One vector is turned by the same rotation once a step. Each row is the vector after some number of steps, and that number follows the row.
The counts run from 0 to 505.
[ 11  18   6 -12 -36  26   6 -22  13 -17   1  11  -5  31   0  -4   7 -18
 -21   2 -41   9 -19  26  29 -12   4   2  -4   2  -2 -18   8 -10   0 -13
 -19  -5   2 -10 -30   8  18   3  34  21   3  -6 -39  31 -12  -8  18  -1
 -19  16 -15   7] | 334
[ 26   6  37 -26 -28  14 -15 -10  21 -17   2  -4  24   4  -6   2 -15   8
  10   3 -14  28 -18  -2 -10  20  -7  -1  10 -11 -19  -9  29  48  16   1
   3  13  -2 -28  17  -4  -8  -9 -11 -30  19  -9  13   8   1 -28  -2 -33
  10  12   8   2] | 173
[  7  18  -2 -18  -4 -32   1  24  -3   5   2   3  21 -14   7   9  17  31
  10  12 -25 -14 -11 -33  11  10  11  33 -12  18 -19 -33 -16 -13 -30  10
 -18  17   6   0   9   2  -5 -31   1  -3   4   9  11  19  30  40  -7  18
   9   0  10   4] | 401
[ -1   8 -11  10   1 -21 -13  -5  13 -13 -10 -27 -15 -24  18  17  20  18
   6  21  -5   9  -2   9  11  35 -10  14 -17  13 -11  -5  -4   6 -41  29
  12  25 -16 -12   7  11  21  -9  19   5  21  31  26  -8 -13  -4 -15  -8
  -1  45   7  21] | 91
[ 13  -1  -6 -52 -27  12 -19   7  13  12  -8  -8  12  25   3  24 -18  25
  10  -4  -2  24   2   5 -12  11  16  -8  -1 -24 -19  13  -8  37  29   4
   6  -4  24  -4 -22  38   3   7 -22  32   5   2  -7  24   2  10  14 -18
   3  -4  11   1] | 164
[ -9  15   7   0  -1  -6  15   9 -28   6  22 -11   2  -7 -18  -9  31   4
 -27  -9 -17  -5  23  -7  31   7 -12  34 -26   4 -14  -9 -36 -50 -23 -20
 -17  -8  -2   6 -15  -4 -17 -14   5  12 -13  10 -16   5  11  24 -12  21
 -16   3  -7   0] | 223
[ 19 -17   6 -24  -6 -23   4 -11   9   0  13  36 -15  24  -5  14 -22   6
   3   0  -8  26  10 -29  -4   0  10  -2  21 -16  10  23  -2  45  13  32
   8  24   1 -16  16  21  -6 -15   5 -27  12  -3  15  20 -20  -3  10 -41
 -27   6 -19 -13] | 260
[ 12  -1  15   8  -6 -12 -18 -13   9  -8  10 -17  -3 -28   7  14  20  23
   6  24 -14  18  -6 -10   4  22 -18  20 -13   4 -23  -7  -5  16 -29  32
  -9  28 -11 -24  20  10   3 -23   5 -24  31  26  31 -17   8 -14 -23 -21
  -4  42  -8   8] | 86
[ 32  15   2 -32 -14  21  19 -15   0 -13   1   2 -18  30  -1  24 -14 -18
  -5   3  18  34  -8  -9 -11 -32  -7  17  32  14 -14  26  11  27  17  -9
  23   6   7  10 -13   8   7   8   1  12   4  22 -26  29  14  15  10 -15
   5 -16 -15   5] | 152
[  3 -22   8  14  -4   4   9  -7   0 -28  43  40 -15  28 -14   5 -19  -1
 -15 -25 -23   6   0   3  21 -19 -10 -23   6  21  23  18  -3  23   1   1
 -19   2  10   4  -2   7  -8   7  -6 -21  -4 -28 -11  14 -31 -10  -3 -33
  -9   3  17  -9] | 437
[ 12  32  -5   1   6 -21   6  14  -7   4  -8  -2  11 -16   4  16  -9  19
 -14  12 -16  -1 -27 -23  13 -17  26  42   1  15 -18 -21  -1  -7 -18  24
 -12  23  20   8  25   5   0 -23  10   0 -10  11   6  22  10  47  12   7
   8 -11 -21  21] | 397
[ 10   0  -8 -22  -7 -42  -1   5  27 -25   0   0 -13  -2  17   8  17  -2
  27   5  28  18  31  19 -11  36  -4  -7  12   6  20   2  32  27 -24  20
  38  11 -16   0  11 -11   4   1   1 -25  31   2  14   8  -7  12  13 -28
  -9  18  21  -7] | 269
[ 22  26  -7 -47 -16  15   5   8  15  -1 -14  -7  -5  34   8  22  -6  -2
  -6   7   7  33  -9  10  -4   0  13   9  19   3 -15  14  13  25   9  -2
  13   1  14   1 -25  27   8  14  -9  29  -5   9 -27  42  12  31  22  -7
   4 -13   0  -1] | 158
[ -9   1  -1  10   8  -5  32  -4  -6 -24  22  34   1  -2 -11  -3 -11 -16
 -24 -28   3  -3  11  -1  10 -43  15  -2  15  44  17   2   3 -24 -22 -12
   4 -11   5  25  11  -1  -7  -9  12   0 -10 -14 -28  18  -5  32  13  -3
  -6 -36  -3  -7] | 128
[  2  18  20 -47 -27  -6 -23  13  10  24 -14 -16  38  -3   9  -4   9  26
  25   9 -17  -7   5  -5   0  34   6  27 -15 -20 -25 -35  -3   5  -6 -14
  -5  12  10 -12   0   3 -14 -26  -4  23   6   5  -4   1  20   3  13  18
   0  -4   7   5] | 492
[  0  -4 -27   0  -6  -3   4  -6  12 -18  10  19 -11  26  26  15 -10  -3
  -6  -1 -31 -15 -11  19  44 -27  11 -21  -7  24  21  -8   0   2 -19  22
 -13   4  17  18 -18  28  29  -5  16   6   0  -6 -12  24 -25  15  18  -8
 -11  15  33   1] | 426
[ 42  18  17 -28 -17  22  24 -20   2 -21   0  19 -15  27  -4  22  -9 -23
  -7  -3   3  22 -15 -13 -15 -35  -3  10  30  15 -16  10  20  17  15 -12
  16  -5   6   9  -8  -4  -2  -4  10  -5   7  16 -24  27  24  13  11 -12
   4 -20 -19  -4] | 151
[  0  23 -18 -15  17 -25   3  22 -11  14  -4 -21   8 -20   6  21   4  35
  -5  16  -3  -1   0 -23  16  -1   4  38  -6  15 -19   0 -23  -6 -23  21
 -11  31  11  12   6  30  12 -10  -1  24 -19  35   7   9  10  41   7   8
  12   1   3  18] | 399
[ 14  21 -11 -60 -19  18  -4  13  17   3  -3 -11  -3  21   6  24   7   2
  10   2   7  27  12  16 -13  18   4   8   7   0 -28  19   9  28   5  -3
  16 -11  11  -2 -26  24   8  12 -14  28   4  24 -25  34  15  23  13  -1
  -2  -8  23  -2] | 159
[-14 -32  -6 -15   2  11  -2   2  10  -8  34  20  -2   6 -12   4   3  10
  10 -25 -12  -4  28  15  18  -8 -20 -29 -12  33   7  36 -17  12 -21  -1
 -20  -9   7   9  -9  25   1  -6 -20 -12   4  -2  -5  -3 -20 -10 -16 -22
 -17   4  44 -22] | 434
[-22 -12   8  23   0 -22 -16  -1  14 -14  16  22  14 -39 -10  -9   5  31
  -2 -16 -33 -14   7  -4  11  -5  12  -2 -18  30  11 -17 -10 -10 -46  20
 -26  -1   2  -3  35  13  -4 -27  11 -21   5 -12  13  -7 -17   4  -2 -17
 -18   2  16  -5] | 104
[  7 -20  22 -24 -16  -2  -2 -16 -35  26   3 -32   1  18   7   9  -6  -8
  13   6  41   8  15 -13   0   3 -20  17  -8 -32 -21  17  -2 -10  27 -28
  30   2  26   6  -3  -7 -16   4 -21  15  18  16   3 -10   6  -7   2   1
  -2   1 -35 -14] | 56
[ -9 -30  14 -11  -4  12   0  -2  16 -18  45  33   1   3 -20  -4   2   2
   7 -26 -22 -10  16  14  16  -3 -21 -27  -8  33  13  20 -10   7 -23  -5
 -24  -8   0  -2  -9  15 -14 -17 -10 -27   9 -16   1  -2 -11 -14 -16 -26
 -17  11  42 -20] | 435
[  9  13  19  14  -1 -22 -10 -12 -17  -3 -17  -7   7 -30   8  15 -17   7
  -8   8  10  10 -26 -29  -1 -25  19  30   9  16 -15 -19  14 -17 -11   9
  19  13  19  12  34  -3  -5 -14  14  -7  20  19  20  -3  15  30  16  -2
   6 -21 -42  16] | 391
[  2  20  22  17   3 -44  10  16 -20   8   7  -5   0 -23 -18 -13 -15  10
 -22   2  12  31  13 -18  -3  24  28  21  13 -23  -5   1  18  -4   4  -1
   6  11  25 -10  29 -10 -31   6 -17 -13  -9 -23   8  16  -8  24  15 -21
 -10 -17 -39  -7] | 374
[-12  -3  -3   5  15  -4  28  -2 -20 -14  18  23 -12   1 -15   1 -16 -12
 -24 -26   3  -1  16  -1  15 -38   1   3   8  38  19  17  -8 -15 -13 -14
  -1   1  11  33   4  11  -2   4   4   9 -22  -7 -30  10 -15  34  16  -6
  -5 -29  -8   0] | 129
[-13   3  19  10  -3 -27  -8   3 -15   6 -11  -4  -9 -16 -14  -5 -27   7
 -18  -4  22  26  22   3  -4   0  28   6   4 -26  -3  14  16 -10  -2   4
  15 -13  38  -9  30   9 -12  21  -9   4  -2 -12   3   4 -23  14  25 -25
 -30 -20 -37 -12] | 369
[ 14  -7  14 -18 -20  -2  11 -23 -16   2  27  17 -18   5 -10   7  28 -17
   6 -12 -11  -3  10 -35   7 -17 -28  15  -5   5 -16  -5 -35 -26  -1  -6
   9  -2  -7  -5  -5  -7 -11 -33  24  -9  26  27  -3 -10  18 -11 -22   6
 -27   8 -34 -17] | 235
[ 10   6   5 -31  -5  -7  25  21  -8  -8  34  26   1  18 -10   0  24  -6
   4 -32   3 -11  24 -30  -2   7  -5   6   0  14   8  -7 -13 -11   6 -26
   9 -13  -3  20 -19 -12 -25  -8 -12  -9   8 -17 -29  19  22  29 -14  11
   7 -20  16 -20] | 138
[-28  -6  27  14  -4   3 -26   1  -5  -3   4 -30  32 -32  -8 -14 -11  34
  -4  -4  -6  -1  22  32  21  27   0   5 -26  11 -16   8  14   4 -23 -21
 -23   8  13 -11  30  10 -12   1 -22   6 -11  -1  12 -19 -29 -11   7 -16
   6   2  21   6] | 194
[  4  18   9 -15 -10  24 -13  10  -9 -14  21  -4  29   2   4  -4  16  19
   3 -21 -33 -19  -9  -8  14   4 -10  13 -23  28 -19 -31 -23  -8   1 -33
 -22  -8   5  17 -27   3 -18 -19  -6  13   6  -6 -17   9  19   6 -23  19
  34   5  34  13] | 315
[ 27  -8  10 -26 -15   9  21 -13 -16 -13  18  28  -7  34  -6  24  -8 -17
   1 -26   5   6 -10 -34 -10 -32  -7   0  23   2   5  -3 -10   7  29 -22
  22  -9   8  24 -14  -4 -22 -12   4  -3  26 -10 -20  16  20   6  -7  -6
   9 -20 -19  -7] | 145
[-10  -5   6  -6 -20 -17   1 -15  -3  -8  -7 -24 -31   5   8  -5   9 -17
   1   3  32  26  46  31   7  34  -5   0  -4 -29   1  13  20  -7  -3 -12
  39  -2  -1   0  -8  -3   3  24   5  19  15   4  -6   3 -29 -11  14 -13
 -32  20 -16  -3] | 359
[ 17  -3  35 -37 -23  20 -13  -6  19 -11   5   0  24  -2  -5  10 -10  15
  25   7  -5  26  -3  -1 -12  33 -14   4   6  -3 -26   5  22  46   5   3
   4  12  -5 -24  16   9 -10 -15 -18 -16  22   6  15  -4  10 -24 -13 -30
   3  13  18   2] | 172
[ -7  -7  -2   1   5 -29 -10   2  13 -17 -12  14   7 -10  17  18 -36  14
   7  -5  16  10  -1   1  -8  -3  30 -15  16  11  16   2  36  13 -14  21
  20  -9  31  13  37  14  -1   9 -13  -8  20 -17  10  14 -18  29  32 -30
   4 -21  13   2] | 277
[ -6  14  39 -21 -21  10  20  -3  -5  -4  12  10  20   0 -21 -27   3 -19
  -4 -12   5   7  33  22  10   3   8  14  10  10  -7   6  33 -17 -15 -42
  -1 -15  12 -11  14 -23 -19  -9 -10  -1 -10 -14 -30   9   6  11  21   1
 -20 -32 -13 -12] | 41
